In the rows, zero is written as 128.
Named moves come first, each a turn or a mirror and shown by rows before and after it. Which of them, in which order, take the first row of each pair that follows to the second? Write the first one first, as in the answered first pair.
B:
[119 132 112 142 131 140 119 109 158  99 116  93 134] -> [108 136 107 139 127 134 125 111 150 101 105  98 140]
[117 119 119 131 112 153 105 143 146 125  70 134 146] -> [121 119 127 131 114 160 108 142 154 124  74 136 141]
[ 84 141 129 118 140 128 115 139  97 137  70 127 160] -> [ 99 100 166 101 147 174 102 127 148 110 105 137 124]
H:
[171 171 114 163  89 114 168 131 158 135 100 143 102] -> [173 174 118 164  89 121 167 130 159 130  98 136  99]
[178 126 155 127 129 130 135  99 154 105 179  75 102] -> [179 102 159 132  94 114 129 137 159 138 189  93 121]
[102 141 111 152 118 156 118 123 134 131  71 142 143] -> [101 135 110 156 112 153 115 131 133 134  79 147 148]
F:
[137 116 144 134 116 136 125 159 145 111 163 136 117] -> [138 128 130 147 112 137 135 159 143 109 153 136 116]
[130 102 129 121 118 127 110 152 126 158 133 141 133] -> [141 113 117 146  99 132 134 147 129 148 117 146 137]
[164 114 150 141 108 118 127 147 134 153 156 145 114] -> [173 135 130 161 101 120 147 136 130 131 134 147 114]
[124  65 177  82 133 211  70 172 155 160  98 158 115] -> [145  72 152 123  80 211 102 188 157 164  89 179 111]
Then:
(2 to 3 moves a pair)
[134 114 100 117  77  62 138 196  89 183 150 139 158] -> [146 159 104  94 179 126 155  71 134  47 146  99  98]
H then B
[113 111 129 127 110 108 139 168  95 172 138 135 142] -> [120 119 145 113 167 152 140  95 143  98 151 114 101]
B then H
[107 110 136 100 145 113 101 145 108 166 119 130 141] -> [147  95 138 134 106 152 117 145 155 141 143 148 112]
F then F then B
[115 154 125 160 136 134 134 117 114 119  85 146 122] -> [112 141 149 135 160 147 114 104 129 107 111 143 111]
F then B
[109 105 136  94 107 101 104 163  99 163 113 118 150] -> [130 136  96 143  86 109 150 151  99 140  77 125 142]
F then F
[117 120 123  99 150 161 101 107 144 108 112 115 139] -> [130 121  94 143  97 148 126 143 136 136  94 140 150]
H then F then F
[152 170  95 148 136 121 157 113 111 109 138 108 119] -> [174 123 130 139 104 138 135 140 149 135 179 128 107]
H then B
[130 133 132 113 109 132 132 168 103 196 133 127 171] -> [135 159 134  99 173 168 147  88 127 112 137  98 142]
H then B
[122  66 161 103 138 172  76 122 152 141 112 140 124] -> [113 142  85 139 140 133 133 104 103 135  44 121 150]
F then H then B
[129 155  75  98 128 119 134 122  87 114  95 119 158] -> [139 116 124  61 146 154 105 101 124  88 142 126 128]
F then B
[149  63 163 114 108 125 137 168 147 138 196 141 118] -> [137 127  89 161  93  70 184 159  91 146 120 131 151]
B then F
[140 160  97 164 123 132 164 114 136 112  73 130 127] -> [117 166 102 142 151 113 154 105 121 116  71 119 142]
B then F then B
[ 94 141 137 118 150  68  99 141  96 145 166 126 148] -> [122 156 110 164 104  68 134 157  98 150 149 140 145]
F then F
[128 141 138 121 157 133 126  94 136 101 159 107 112] -> [103 148 131 113 154 101 125 115 107 128 149 105 141]
B then F
[130 111 125 140  70 145 112 184 138 166 104 154 149] -> [151 120 126 153  79 184 126 150 173 120 104 147 122]
F then B
[ 97 107 136 101 137  83 116 164  74 181 163 110 168] -> [167  85 126 157  70 154 157 169 145 146 184 146 118]
F then B then F
[100 158  84 144 131 120 166  89 122 130  56 108 131] -> [117  90 152 100 153 173 119  84 184 104 129 116  97]
B then F
[141 156 119 142 134 134 148 109 137  91 110 120 103] -> [153 132 128 145 111 148 141 132 154 108 125 143 100]
H then F then B
[105  78 149 110 130  86  78 123  88 142 169 136 166] -> [155  84 121 176  57 115 128 141 123 131 160 161 146]
F then B then F
[142 119 166  90 163 110 110 107 123 120 186 112 128] -> [162 103 160 124 103  98 127 154 129 159 188 130 134]
H then F
[148  79 120 166  68 135 129 196 153 172 127 161  94] -> [111  80 171  92 177 151  79 119 155 112 166 117  78]
H then F then F
[127  79 181 115 129 142 117 119 152 133 195 124 107] -> [121 113 159 108 171 144 130  71 142  89 177 103 100]
B then H then B
[131  73 167  83 121 133  98 154 143 155 197 137 116] -> [146 107 112 153  60  95 148 183 112 183 144 152 139]
F then B
[ 94 126 163  75 205 124  93  84 117 102 146 101 120] -> [120 159 127 117 189 137 139  62 131  65 119 100 105]
H then F then H
[ 99 133 106 124 137 139 114 126 118 124  59 125 166] -> [110 112 114 130 114 138 100 154 120 150  75 141 164]
B then H then B
[146 138 123 103 161 158 137 127 110  91 130 121 112] -> [139 141 106 130 127 126 154 166  89 138 113 135 137]
B then H then F
[122  99 135 119  97 114 102 192 120 174 134 154 151] -> [156  97 132 141  79 160 124 169 163 135 140 164 118]
F then B
[109 182  96 115 164 122 146  76  94 124  74 104 153] -> [100  98 165  74 132 129  86 142 117 191 153 137 159]
F then B then H
[100 134 109 152 163 123 105 108 139 114  94 113 141] -> [ 99 105 140 133 165 134  85 120 157 119 129 124 132]
B then F
[155 114 137 169  91 121 117 153 117 162 106 136 127] -> [148 121 156 138 153 158 101  98 137  97 124 113  98]
B then H then F
[114 139  96 143 187 128  97 100 133 105  62 115 155] -> [120 147  82 163 168 124 105 113 133 111  51 121 157]
H then F then H
[137  70 192  82 122 132 107 162 152 132 204 134 124] -> [125 141 158  84 189 139 140  71 132  53 160  97 117]
B then H then B
